Each path is a new rotation, seen through one point. The rows after it are directions, each followed by how far the rotation turns it, in degrees per step (0 if it stays put).
Each turn is a multiple of 5 degrees from 10 to 175, or 0.
Each row of a path follows its step; steps can be skipped.
path 1
step 0: [  4 -23   4   5  15 -19   2  12  -4 -12  -2   5  16  -8   5  -1 -16   7
 -17   2  -8  11  -6  -4   9   7  14 -22   9  -8   5  13 -32  -1 -18 -16
  -9  27   3   2   0 -21  -5  24   2   5  -3   5 -22  22   0  14  -6   1]
step 2: [ -2 -12  10  12 -10   2 -22   3  -2  21   1   1   2 -10   2 -21   8   9
  10   0   0 -15   1 -27  11   1  -4 -15  -4   8 -16   6  -3   3  10  26
  -9   1  20  -1  10  -5 -16  -6 -16 -11  28  17  -7 -17 -31 -12   8  -7]
step 4: [ -6   7  -1   1  -5   1  -9  -8 -12 -26   6   5  12   4  11   5  -6 -14
  -3  -3  17  -1 -17 -23   1 -14   8  22 -13 -10   1 -40  -5   5  -3   8
   1 -18   9 -28 -13   4  18  -1  21 -17  -3 -15   1 -15  -3  10  11   4]
step 6: [-12  23   4  12 -24   3  -3   2   8   3  -3   4   8   3  -1   7  17  -6
 -15  11  -2  -1 -11  25 -24  26   0  -7   7  13  29 -15 -13 -10  10 -19
  24  12   2   5 -12 -20  -4  -2  -1 -17   3  10  -8   2  13  -1 -14  -4]
step 13: [-23  -5 -12 -20  15   0  -6   2  -1 -13  -1   0 -28  -4  24   1 -13 -14
   2  22   1  13   4  24   1   2  -5  -1  -8  -3   3 -13 -19   9  -2  14
 -20 -12 -10 -20   5   1 -19 -19   1  18  -4  -5 -24   1  17  -5  -6  -3]
step 21: [ -7   1 -10  22   7  -8  19  -5 -14   2  -1  -5  -3   8 -19  -2   9   2
  16  -3   3  -4 -10   5 -10   3 -16  23  17  -8  -1 -37 -29 -16   8  -2
 -16  12  15  -4  -1  15 -13  -5  10  17   4   6 -26  -1  -3   6 -13   1]
step 27: [-25  -6  14  -8  -1   0  -7   8  -3 -29 -29  -2   6  17  -4  16 -13 -16
   3   1  14 -13  21  -6   8  -2  -5 -12  12 -19   6 -12   8   7   6 -20
   6  17  20   0  -8  -5  -1   2   1   8  -3   8 -14  14  -4 -12  28   3]
Directions:
[-2 -9 -1 -3  1  2  2  4  1  2 -2  0  1  2  4  1  6 -1 -7 -3 -1  3  1 -3
 -7  0  4 -5  1 -1  1 -2  0 -3  3  1  5  5 -6  0  2 -2  3 -6 -1 -3 -2 -2
  2  0 -3 -3  4  0] -> 80
[-3 -2  1  5  2 -1  1  6  5 -1 -7  0 -2  4  2 -1 -3  4  2 -1  0 -5  0  3
 -3  3  2 -2  5  4  0 -3 -1 -3  3 -5 -5 -2  0  4 -5  4 -1  2 -2 -4  0  5
  3  2 -4  5  1 -5] -> 70
[ 0 -1 -2 -2  2  3  6  2 -2 -2  7 -1  0 -3  3 -4  1  1 -4  1 -3 -7 -2  3
  0  3  6  0  1  1  6  6  0 -1 -3 -2 -2  2  5  0  5  3  5  4 -4 -1 -2  5
  1 -2  0 -2 -5  3] -> 45
[ 0  0 -1  4  4 -5 -3  3  2  1  2  1  1 -2  1  6  2 -1  4 -2  1 -1  4  0
 -2 -2  6  3  1  6 -6  4 -1 -1  0  4  4 -1  9  4  0 -4  3 -2  0  4  2  1
  2 -2  1 -6 -2 -4] -> 120
[-4  6  1 -3 -2  1 -5  5  1  2 -1  2 -2 -2 -2 -2 -1 -1  1 -4  5 -6  1 -1
 -3  3 -1 -7  0 -2  2  6  6  1  4  3  7  2  1  1 -1  3 -4 -2  5 -1 -1  2
 -2  1 -2  1 -4  4] -> 85
[-2 -2  3 -1 -2  3 -4  0 -4  0  3  9  0 -1  3  6 -3 -2  0 -1 -3  2  0  2
 -2 -5  0 -1  1  0  3 -2  3 -6 -7  1  0 -1 -2  0 -2 -4 -4  1  0 -2 -6  5
  5 -2  3  4 -6 -2] -> 55
path 2
step 3: [ -7   2 -14   3 -10  21   1   7   4  -7  -1  20  -3   8  -8  30  -6  11
 -18 -12   3  -8   7 -11 -13   7   2  -9  16   1 -11  -9   4   7 -37   1
  10   2  16  12  17   1 -14   1   0  -4 -17   6   0 -15 -12  12   0  -4]
step 8: [  7 -11  13   6  -9 -13  13  -3  -6 -19  -2  -8  -4   2 -18  31  22  12
 -11   3  -6   5  -2  -7   1  12  -9   1   1 -10  -8 -19  11  10 -28 -13
  12  22   9   3  13   1 -23  -3   4  -3   7  -5 -15  -9   3   8  -3   2]
step 10: [ -3  14   7  -1  -7  -3   3  -7  -9   9  -5   9  12  -7  19   6  -1   2
  -4   7 -18 -20  -7 -18   0   1  20   1 -11 -18  -8 -12  -2 -10 -21  11
  29  14  16  -6  12   6 -17  -3  11  -9  12  19 -14 -21  -5   5  -4   6]
step 15: [ 11  15  13  -1  12  -6   7 -27 -10   2  -3   3   7   4   6   2  15  -8
  -5   8 -21  23   7  -7 -18  -5  -5   0  -4 -24   6   2  -8  -1 -14  14
   6   0   4  -3   6  -5 -29  -6  22 -19  14   0  -8   9  -9  17   0   9]
step 20: [ -6  -5  -3   3   6   3  10 -13 -18   8 -15  15   0  12   2  14  13  -5
  -5  -4 -14   7  10  -1 -16   8  -1  -7  -4  -6  12  10  11 -24  22  12
  16 -12   7   3  18  14 -12 -10  18 -22   2  -6   8  19  10  10   6 -20]
step 25: [  8 -18  14   1  -2   8   3  -4  -3  -1  -2   3  -6  14  -2  27   6   1
  -9 -11   2   8   0   2   9  -8 -13  -7  -3 -13   0 -10  15 -12  33  10
   1 -24 -14 -27   7   0 -12   6  26   4  -4  20   8  12  12  -1  -4  -2]
step 27: [  7  -5  10  11  17  16  -4 -19  10 -24  -9  11   0   9   8   1   6   9
   3   5 -26  -5  -5   0  -4  25  15  14  -5   6   0   6  21  -3  30   8
  13  -7  -3   0   2   7  13  -7   9   2  -7  12   7  10  13  -8 -19  12]
Directions:
[ 1 -6 -2  1  2  1 -2 -1  0  1 -1 -1  0  3 -5 -1  6  0  1 -3  0  1 -5  1
  3  2  4 -4  2  6 -3  0 -1  7 -1  1  1  7  2  3  2  0  4 -5  0  5 -2  0
 -3  0  7 -2 -5  7] -> 80
[ 5 -1  2  2 -1  4  5 -3  1 -3  1 -2  7 -3  0  2  2  3  0  5  0 -2 -5 -1
  3 -1  1  1  2  4  2 -5  3  3  6 -5  1  1  2  1  0  3  4  5  3  4 -2  1
 -4 -4 -4  7 -1 -4] -> 130
[-3  1  0  1  0  1 -2 -6  5  1 -2  0  5  4 -5  2  0 -5  1  0 -2  1  2  1
  0 -4  0  4  0 -4 -5  6 -1  2 -4  5 -4  2 -2 -1  1 -3 -1  5  2  4 -4  5
  0 -8 -2 -2 -1 -4] -> 95
[ 3  4 -6  1  2  7  1  2  5 -4  1 -1  2 -4 -2 -6 -3 -5 -3 -1 -7  3 -2  1
 -6  3 -2 -4  4  2  4  2 -3  5 -2  0 -3 -1  1  1  6  0 -1 -2  1 -3  1  1
  0  3 -1  3  2 -2] -> 125
[ 4 -2 -3  0  2 -5 -1 -5  2 -3 -3  1 -1  1  2 -4  1 -4  2  1  3 -4 -1  5
  2 -4 -1 -1  4 -2 -1  1  2 -1  4  3  1 -4  1  5 -1  3 -4 -9  7  6  5  0
  5  1 -2  1  2 -3] -> 10
